In the rows, zero is written as 100.
Rotation paths and how fast each direction turns (degrees each step):
Each turn is a multiple of 5 degrees from 10 to 175, or 0.
Each row of a path follows its step; steps can be skipped.
path 1
step 0: 101  77  117  110  109  100  104  98  130  80  98  131  116  94  104  109  105  117  119  89  114  106  98  72  78  89  109  110  85  93  122
step 1: 95  76  87  83  122  104  111  73  96  114  103  87  87  109  76  99  90  111  96  97  101  96  111  93  97  59  118  103  80  88  95
step 2: 92  90  87  100  82  97  113  120  114  84  91  104  106  93  92  105  103  113  93  63  92  56  120  87  94  85  96  103  86  116  111
step 3: 90  75  104  81  131  101  100  89  111  89  89  121  89  81  100  102  110  87  87  95  99  121  117  75  87  93  102  76  90  111  121
step 4: 106  88  109  88  115  101  94  89  106  100  83  88  121  107  91  100  94  117  117  50  96  97  103  91  105  87  130  96  89  82  93
step 5: 75  82  94  104  111  99  109  121  88  79  127  104  106  97  103  101  111  90  105  97  99  81  102  81  92  54  119  100  91  105  114
step 6: 103  86  97  93  96  93  112  72  122  102  98  113  92  87  101  102  105  112  92  70  140  93  113  77  85  84  88  83  98  86  110
step 7: 86  82  108  88  122  85  112  106  112  113  96  70  99  94  83  103  93  100  106  75  80  109  108  84  89  88  103  119  64  110  115
step 8: 84  76  97  98  117  115  87  92  126  82  100  104  127  104  93  102  107  108  71  95  100  66  104  82  107  87  119  89  103  109  116
step 9: 101  87  90  89  118  96  113  101  98  96  101  105  84  100  132  113  105  99  90  61  106  114  121  86  95  75  113  83  87  112  81
step 10: 94  107  116  114  113  77  104  97  116  104  87  108  117  91  76  102  108  80  111  68  93  89  91  74  105  70  100  94  88  86  115
Speeds:
97  105  98  107  100  94  98  100  101  101  103  109  94  88  106  102  97  104  102  97  102  102  104  95  96  104  94  91  100  106  96 -> 110
103  98  99  96  97  105  103  105  102  92  105  107  101  105  109  98  102  98  92  97  106  100  96  109  92  101  97  95  99  104  109 -> 120
102  103  99  97  107  101  102  98  99  99  86  105  101  103  105  104  106  97  100  100  86  95  102  105  103  99  98  92  101  105  97 -> 60
98  96  94  112  96  97  98  99  97  102  102  100  98  101  97  96  103  95  104  91  90  97  92  100  96  104  103  106  102  107  107 -> 135
103  97  101  101  106  97  107  97  101  103  101  97  93  101  101  96  104  102  110  107  107  86  95  102  98  101  93  101  93  101  100 -> 70
path 2
step 0: 92  107  110  111  84  84  85  102  110  99  119  94  104  119  110  53  109  112  105  106  98  76  103  101  114  101  102  95  95  79  101
step 1: 82  112  103  116  83  92  121  84  104  115  90  113  104  109  86  98  95  106  103  109  100  100  74  98  113  109  109  85  75  68  96
step 2: 83  106  77  103  107  80  90  111  109  98  91  101  97  122  99  81  103  89  107  92  106  89  57  118  101  104  115  99  112  91  98
step 3: 111  107  92  104  111  82  93  86  113  114  112  100  85  106  83  76  115  92  117  92  83  124  90  102  109  74  105  96  87  75  107
step 4: 106  116  62  102  100  95  95  104  101  101  107  117  78  97  72  100  90  99  98  98  108  81  82  103  113  102  84  111  75  87  111
step 5: 88  112  69  110  97  69  100  103  111  97  107  103  80  102  119  88  122  116  104  106  110  110  102  99  111  105  81  103  113  89  122
step 6: 113  102  74  112  102  83  107  73  93  98  92  106  104  80  111  91  94  101  80  101  82  105  77  85  112  95  93  83  83  93  123
step 7: 119  112  93  113  94  76  98  117  81  107  111  110  87  96  107  65  85  108  79  103  100  83  81  119  91  108  94  96  108  102  105
step 8: 102  99  112  114  99  75  111  94  106  132  111  96  101  96  110  81  128  101  90  115  106  106  94  116  112  107  99  94  66  100  109
step 9: 79  118  105  95  104  89  96  102  97  100  73  109  105  101  107  80  94  96  98  94  97  72  79  112  96  105  84  93  65  94  116
step 10: 87  105  102  87  74  82  100  108  117  107  88  110  79  112  110  63  101  98  93  91  103  128  87  115  102  95  93  89  95  91  90
Speeds:
105  91  95  100  94  106  112  99  106  99  101  97  103  102  94  103  106  94  93  98  100  100  95  100  105  98  96  92  94  105  99 -> 155
98  100  95  97  102  100  101  96  99  97  90  102  104  98  107  97  96  98  96  96  96  111  90  99  97  96  103  94  111  102  96 -> 90
101  108  96  100  100  94  101  112  105  96  96  95  98  97  97  102  93  100  102  95  101  88  98  98  97  100  101  94  102  108  97 -> 145
107  97  103  93  95  106  105  98  99  105  94  104  94  100  95  91  91  104  101  102  97  94  101  91  94  96  96  99  100  94  100 -> 120
path 3
step 0: 97  88  76  117  112  112  100  62  91  100  91  109  109  108  86  103  88  104  114  98  102  87  105  110  105  95  101  62  115  121  88
step 1: 90  109  89  107  103  88  104  103  89  129  111  97  116  99  91  106  86  90  127  113  76  98  70  117  84  89  83  96  116  118  89
step 2: 94  103  61  104  110  98  95  79  97  85  95  89  86  88  101  106  73  96  109  76  82  99  90  120  99  114  92  96  95  101  70
step 3: 80  93  107  100  100  115  127  80  98  110  84  89  111  85  103  103  111  107  111  92  84  103  56  117  107  96  98  76  93  112  86
step 4: 81  77  68  117  86  93  106  89  94  91  87  98  122  103  90  114  70  99  114  107  116  106  71  114  89  111  106  109  100  91  95
step 5: 105  94  73  121  126  91  126  78  105  109  107  92  106  88  113  104  93  87  86  118  85  124  78  98  111  94  109  83  100  106  84
step 6: 74  77  78  78  118  111  93  90  109  103  98  80  101  90  98  95  81  97  117  106  105  105  69  98  113  106  104  107  120  126  113
step 7: 97  84  66  104  119  93  96  92  88  132  99  76  130  85  94  101  94  106  81  91  105  89  87  100  91  111  98  82  87  100  98
step 8: 89  101  88  100  112  107  116  87  123  114  94  70  96  116  102  108  97  87  99  106  96  109  69  97  93  129  73  102  122  91  98
step 9: 91  87  78  101  121  127  102  114  111  87  102  89  129  106  91  113  98  73  90  86  107  99  86  110  112  122  111  85  90  110  82
step 10: 88  103  78  106  115  118  118  101  104  132  78  102  125  97  123  93  101  94  121  113  113  115  99  110  100  122  97  81  110  95  111
Speeds:
105  100  99  108  100  95  98  100  94  100  107  96  95  106  107  111  99  91  100  103  96  99  96  102  95  98  96  102  100  91  107 -> 110
90  106  101  104  101  94  100  109  100  99  97  91  94  99  91  102  107  101  102  96  94  95  101  101  101  108  99  95  100  95  97 -> 60
101  110  101  99  102  94  113  93  99  104  102  101  102  101  108  97  112  100  101  101  97  96  98  100  98  104  104  98  99  107  107 -> 155
103  109  99  101  106  98  100  95  109  92  101  103  95  95  104  99  96  104  93  105  95  105  99  93  94  105  95  101  103  96  92 -> 120
106  103  87  100  95  98  96  105  99  94  106  107  102  94  94  97  100  97  100  97  104  96  95  100  97  108  104  101  92  101  104 -> 145
path 4
step 0: 86  112  102  109  108  81  88  76  92  83  102  100  103  95  95  73  104  84  78  108  91  111  125  117  109  96  101  96  122  126  114
step 1: 107  96  116  120  117  94  109  105  105  102  90  105  101  59  113  106  87  112  115  122  99  86  98  96  97  124  97  110  127  108  113
step 2: 98  97  94  97  104  106  108  109  112  95  87  99  91  98  98  118  128  99  117  97  79  118  100  111  65  119  132  108  85  102  114
step 3: 86  104  84  107  88  73  104  105  107  104  112  96  103  99  101  84  119  89  114  85  117  77  117  134  99  98  117  90  109  87  83
step 4: 111  110  97  100  105  78  129  99  92  116  111  112  124  86  96  97  75  122  109  93  126  101  95  93  86  105  91  103  77  88  104
step 5: 75  107  102  88  81  108  118  89  98  101  82  104  76  111  108  95  118  104  82  109  119  115  109  79  85  96  91  111  70  105  97
step 6: 93  101  119  96  102  68  98  109  92  85  112  79  98  87  103  98  120  85  70  81  105  101  105  89  126  104  90  110  108  108  78
step 7: 92  93  129  96  109  106  79  85  119  83  95  101  133  78  102  114  98  127  112  94  106  105  80  89  107  106  90  108  98  97  104
step 8: 91  94  103  95  112  122  93  110  133  112  102  108  82  111  110  116  111  96  99  111  112  121  92  102  115  85  137  102  93  99  99
step 9: 104  119  102  95  100  82  89  107  113  120  105  105  115  107  91  98  92  97  80  93  79  95  121  128  129  104  108  71  89  105  89
step 10: 88  90  101  102  95  110  105  100  106  91  88  108  106  90  108  95  44  104  86  109  114  92  89  115  91  116  88  83  94  99  114
Speeds:
110  100  99  93  97  97  101  101  110  102  101  100  107  107  103  95  101  100  113  99  102  101  97  105  103  93  108  100  98  97  98 -> 70
105  96  100  95  103  110  109  94  103  96  100  109  100  101  108  106  97  106  99  97  101  96  104  92  98  104  105  102  101  95  105 -> 120
108  112  101  91  89  104  102  109  103  102  96  99  95  96  102  106  101  100  96  103  95  100  102  103  100  107  98  103  100  103  95 -> 100
111  96  104  111  99  97  98  103  104  97  95  105  100  103  98  102  100  109  99  100  105  100  91  103  96  105  91  99  95  103  104 -> 125
104  97  96  102  102  95  94  94  96  105  99  99  110  98  107  102  92  99  102  105  98  97  101  98  103  112  98  106  98  98  90 -> 125
97  103  91  101  95  97  102  98  106  106  102  100  97  108  94  98  86  107  95  94  103  100  104  98  95  99  102  98  100  105  95 -> 65
path 5
step 0: 105  107  84  112  113  104  116  92  86  101  75  85  96  75  97  97  92  117  96  93  94  114  96  90  96  105  97  121  114  89  116
step 1: 105  98  115  107  102  78  115  91  108  98  111  82  103  104  72  86  87  124  92  84  92  93  99  99  95  110  86  117  96  101  115
step 2: 90  94  131  119  101  110  96  93  95  98  90  88  119  100  101  95  88  114  82  93  114  94  102  113  119  124  104  95  95  111  110
step 3: 105  89  101  118  95  111  90  79  93  90  81  87  113  122  114  96  96  105  118  112  104  105  90  89  110  108  82  108  83  87  114
step 4: 91  102  92  87  95  80  98  99  99  96  95  102  93  123  116  107  102  120  98  87  131  90  101  88  108  102  85  111  103  87  126
step 5: 84  112  92  122  119  97  94  102  108  110  91  99  87  99  104  108  89  105  104  101  102  88  108  112  101  115  116  120  116  76  123
step 6: 85  95  112  104  109  82  100  99  132  92  89  91  116  114  76  112  108  96  110  108  86  100  96  107  91  117  86  105  113  93  113
step 7: 71  99  110  89  109  101  98  95  88  94  73  88  123  86  98  115  95  94  77  101  109  110  100  94  101  104  85  96  114  102  115
step 8: 87  86  95  115  99  105  106  93  85  90  88  88  103  99  94  99  76  104  98  92  86  115  101  81  89  84  93  124  87  85  119
step 9: 87  95  110  108  97  93  118  105  116  99  99  100  108  125  93  87  100  114  83  65  112  95  100  90  101  94  107  115  91  107  118
step 10: 93  109  119  126  128  117  108  80  99  109  86  102  112  114  111  88  106  107  101  91  106  107  95  106  107  112  118  101  106  95  111
Speeds:
93  101  108  104  104  93  104  100  98  108  102  101  94  98  95  96  109  94  100  101  93  99  95  104  107  107  101  95  93  100  103 -> 85
97  95  103  104  91  104  94  102  98  100  94  109  97  105  107  96  101  96  102  91  103  97  93  96  102  93  101  102  91  101  103 -> 65
98  92  102  92  93  92  112  109  103  95  102  106  104  99  102  104  101  103  102  97  106  103  101  101  105  106  101  98  101  104  101 -> 145
106  101  99  98  96  98  105  101  109  95  103  93  97  112  95  101  103  96  100  99  96  98  92  99  95  99  89  103  95  98  97 -> 140
102  96  101  106  103  103  96  108  107  103  100  98  108  105  93  104  100  103  101  97  101  94  101  113  100  97  110  100  97  102  97 -> 95
path 6
step 0: 99  103  86  90  114  104  101  100  105  88  87  100  104  78  96  101  105  75  90  105  126  109  112  92  84  87  94  58  105  117  98
step 1: 117  121  93  88  89  118  108  105  84  106  101  105  101  100  107  96  97  108  119  119  108  117  117  78  104  117  89  62  100  111  100
step 2: 115  115  107  73  73  88  105  84  103  94  88  117  96  94  131  81  96  96  98  116  90  102  122  85  101  105  100  99  114  109  90
step 3: 95  113  114  82  93  124  90  85  111  99  94  87  89  87  103  102  85  106  83  99  96  97  118  93  118  116  128  102  126  114  94
step 4: 127  97  119  102  110  116  82  90  119  90  94  77  113  94  119  117  102  92  101  115  96  91  105  121  101  130  106  94  101  102  89
step 5: 97  120  112  88  125  93  98  118  122  84  87  80  117  89  111  94  86  110  109  106  98  90  79  116  96  109  87  92  110  120  98
step 6: 116  109  96  62  108  104  112  111  103  107  88  102  115  109  82  96  110  123  116  107  103  95  91  135  100  105  105  88  118  93  103
step 7: 110  77  105  61  112  108  100  97  96  93  117  108  108  89  106  73  95  99  101  105  86  119  87  117  101  83  106  86  104  91  95
step 8: 106  105  103  93  126  128  102  102  82  82  107  90  86  97  103  71  121  87  94  81  95  110  117  108  96  92  101  88  123  99  103
step 9: 94  90  109  102  103  114  78  109  101  84  95  107  79  113  116  96  127  86  115  118  121  122  108  103  92  98  99  75  114  112  93
step 10: 87  123  115  92  116  99  104  92  112  112  102  119  91  86  113  107  115  93  122  113  94  130  111  88  98  112  88  90  107  123  112
Speeds:
102  111  103  107  96  101  104  103  97  104  105  95  91  103  94  100  97  103  97  103  104  97  101  108  98  97  109  91  104  97  105 -> 140
103  106  104  103  99  106  99  91  97  101  99  108  101  104  103  102  95  100  97  93  111  99  93  104  105  93  92  104  96  102  100 -> 0
89  101  101  99  102  104  94  107  100  101  108  97  98  94  99  97  90  108  102  96  100  105  93  92  107  100  100  98  100  106  101 -> 160
99  103  103  103  102  92  101  100  101  109  94  111  102  108  100  97  102  113  97  103  94  105  99  99  100  102  98  96  103  103  95 -> 85
path 7
step 0: 88  95  67  103  114  70  101  90  111  98  118  79  98  87  85  96  110  105  90  98  108  94  99  94  67  101  82  72  112  113  79
step 1: 97  94  121  72  107  131  76  103  108  101  94  108  118  98  105  91  85  75  110  104  97  89  97  86  104  138  86  88  115  101  98
step 2: 89  101  84  98  86  112  110  115  80  102  104  97  97  113  75  94  111  129  102  87  128  93  95  101  115  87  71  103  106  79  74
step 3: 118  105  98  77  105  106  96  83  136  91  116  115  92  72  105  84  100  118  122  89  74  113  103  118  98  104  109  100  105  80  102
step 4: 83  135  90  97  84  87  68  90  91  112  91  105  115  116  113  99  90  119  76  109  102  83  107  102  97  85  84  103  119  98  120
step 5: 106  67  81  80  92  100  110  93  105  111  100  104  99  100  113  118  109  105  108  106  93  96  78  105  85  114  107  143  117  109  81
step 6: 97  89  121  121  112  116  72  103  86  93  113  91  110  93  106  101  101  95  97  113  102  87  94  148  89  80  94  83  106  86  94
step 7: 83  121  82  96  111  90  103  89  119  116  113  114  97  90  96  132  97  95  111  84  118  79  82  90  87  116  93  95  72  98  83
step 8: 100  78  79  101  98  93  87  96  96  69  103  97  126  102  88  88  86  82  119  100  87  86  132  110  109  118  73  99  114  102  100
step 9: 59  110  106  96  87  119  94  113  105  107  79  98  72  114  92  92  117  110  104  108  91  106  91  95  91  120  90  99  95  72  80
step 10: 99  106  96  80  97  124  103  78  95  92  128  76  103  95  74  101  77  128  125  86  103  95  107  114  102  94  117  113  112  104  117
Speeds:
102  96  100  99  100  98  96  94  103  95  105  103  110  112  102  102  98  98  97  104  110  107  100  93  100  105  97  107  97  95  104 -> 110
102  100  108  102  99  104  87  105  109  100  98  102  100  106  102  102  108  93  104  104  95  97  103  101  104  95  99  94  103  99  107 -> 145
96  108  110  105  104  100  97  102  96  102  95  98  107  95  105  105  94  100  100  101  97  104  103  92  98  99  102  102  105  90  91 -> 140
97  101  100  96  105  102  100  97  101  99  99  98  94  100  102  97  103  115  98  105  94  98  110  97  110  101  101  108  97  95  106 -> 55
97  95  95  93  96  101  95  100  108  108  97  97  99  94  102  105  107  98  103  94  107  107  107  96  99  102  110  101  96  100  94 -> 160
95  106  94  104  100  91  95  100  98  104  106  110  102  96  95  94  104  94  96  99  91  104  107  97  97  103  98  105  102  105  102 -> 90
path 8
step 0: 112  110  82  126  100  97  75  105  117  100  100  123  106  87  122  113  87  95  100  75  80  105  91  88  98  100  85  115  95  83  117
step 1: 106  87  110  126  109  113  90  86  137  121  94  114  97  106  91  121  120  92  80  100  103  92  89  107  116  98  111  115  92  90  107
step 2: 106  91  93  109  94  121  75  102  97  92  106  118  102  88  92  121  96  109  69  129  95  98  101  106  95  90  94  90  74  108  122
step 3: 112  103  103  111  110  84  88  96  124  80  119  117  112  84  90  89  104  99  69  104  95  108  118  109  91  89  123  108  113  120  111
step 4: 86  105  105  117  134  117  122  97  95  79  120  109  105  107  98  96  115  102  87  124  110  89  118  101  91  91  93  115  105  86  114
step 5: 107  111  92  89  101  111  121  89  90  89  128  108  100  100  82  89  110  96  96  103  95  115  117  108  93  72  106  107  64  101  77
step 6: 104  102  76  112  113  113  92  91  106  88  130  79  112  106  102  70  102  78  125  111  95  95  100  100  95  90  96  86  102  117  89
step 7: 113  91  69  94  113  101  118  94  105  90  110  95  63  119  82  109  109  103  134  100  104  105  104  100  89  98  94  115  111  110  102
step 8: 115  120  83  115  90  113  98  104  79  86  121  112  102  103  94  113  104  96  128  87  91  116  79  89  116  123  89  112  97  105  88
step 9: 99  95  90  99  92  95  100  82  124  104  111  100  98  110  103  122  126  105  114  92  102  80  92  81  134  114  114  90  95  124  88
step 10: 106  77  83  88  101  98  91  116  86  84  99  111  100  97  99  145  83  85  102  103  112  79  104  88  114  111  96  88  97  116  106
Speeds:
104  103  105  108  97  97  96  100  103  96  106  100  105  97  95  94  97  93  98  92  95  105  95  95  101  100  106  92  107  95  92 -> 135
108  94  107  96  98  95  97  95  103  96  100  100  102  102  105  96  96  99  105  105  104  101  97  95  98  95  101  89  93  109  108 -> 100
94  100  104  104  95  101  107  100  96  92  102  96  90  95  106  94  106  92  104  106  95  105  104  105  102  94  99  101  102  104  98 -> 35
101  109  95  95  104  103  102  98  103  96  95  97  101  100  97  90  98  99  109  95  106  98  99  106  96  91  96  97  98  93  98 -> 45
101  105  90  94  101  99  95  100  96  102  101  96  100  99  106  98  110  101  96  97  91  99  103  104  102  101  108  89  99  100  107 -> 110
100  91  93  99  94  104  92  104  102  103  99  91  99  98  95  101  94  98  98  108  101  94  101  105  101  94  104  96  100  102  90 -> 90
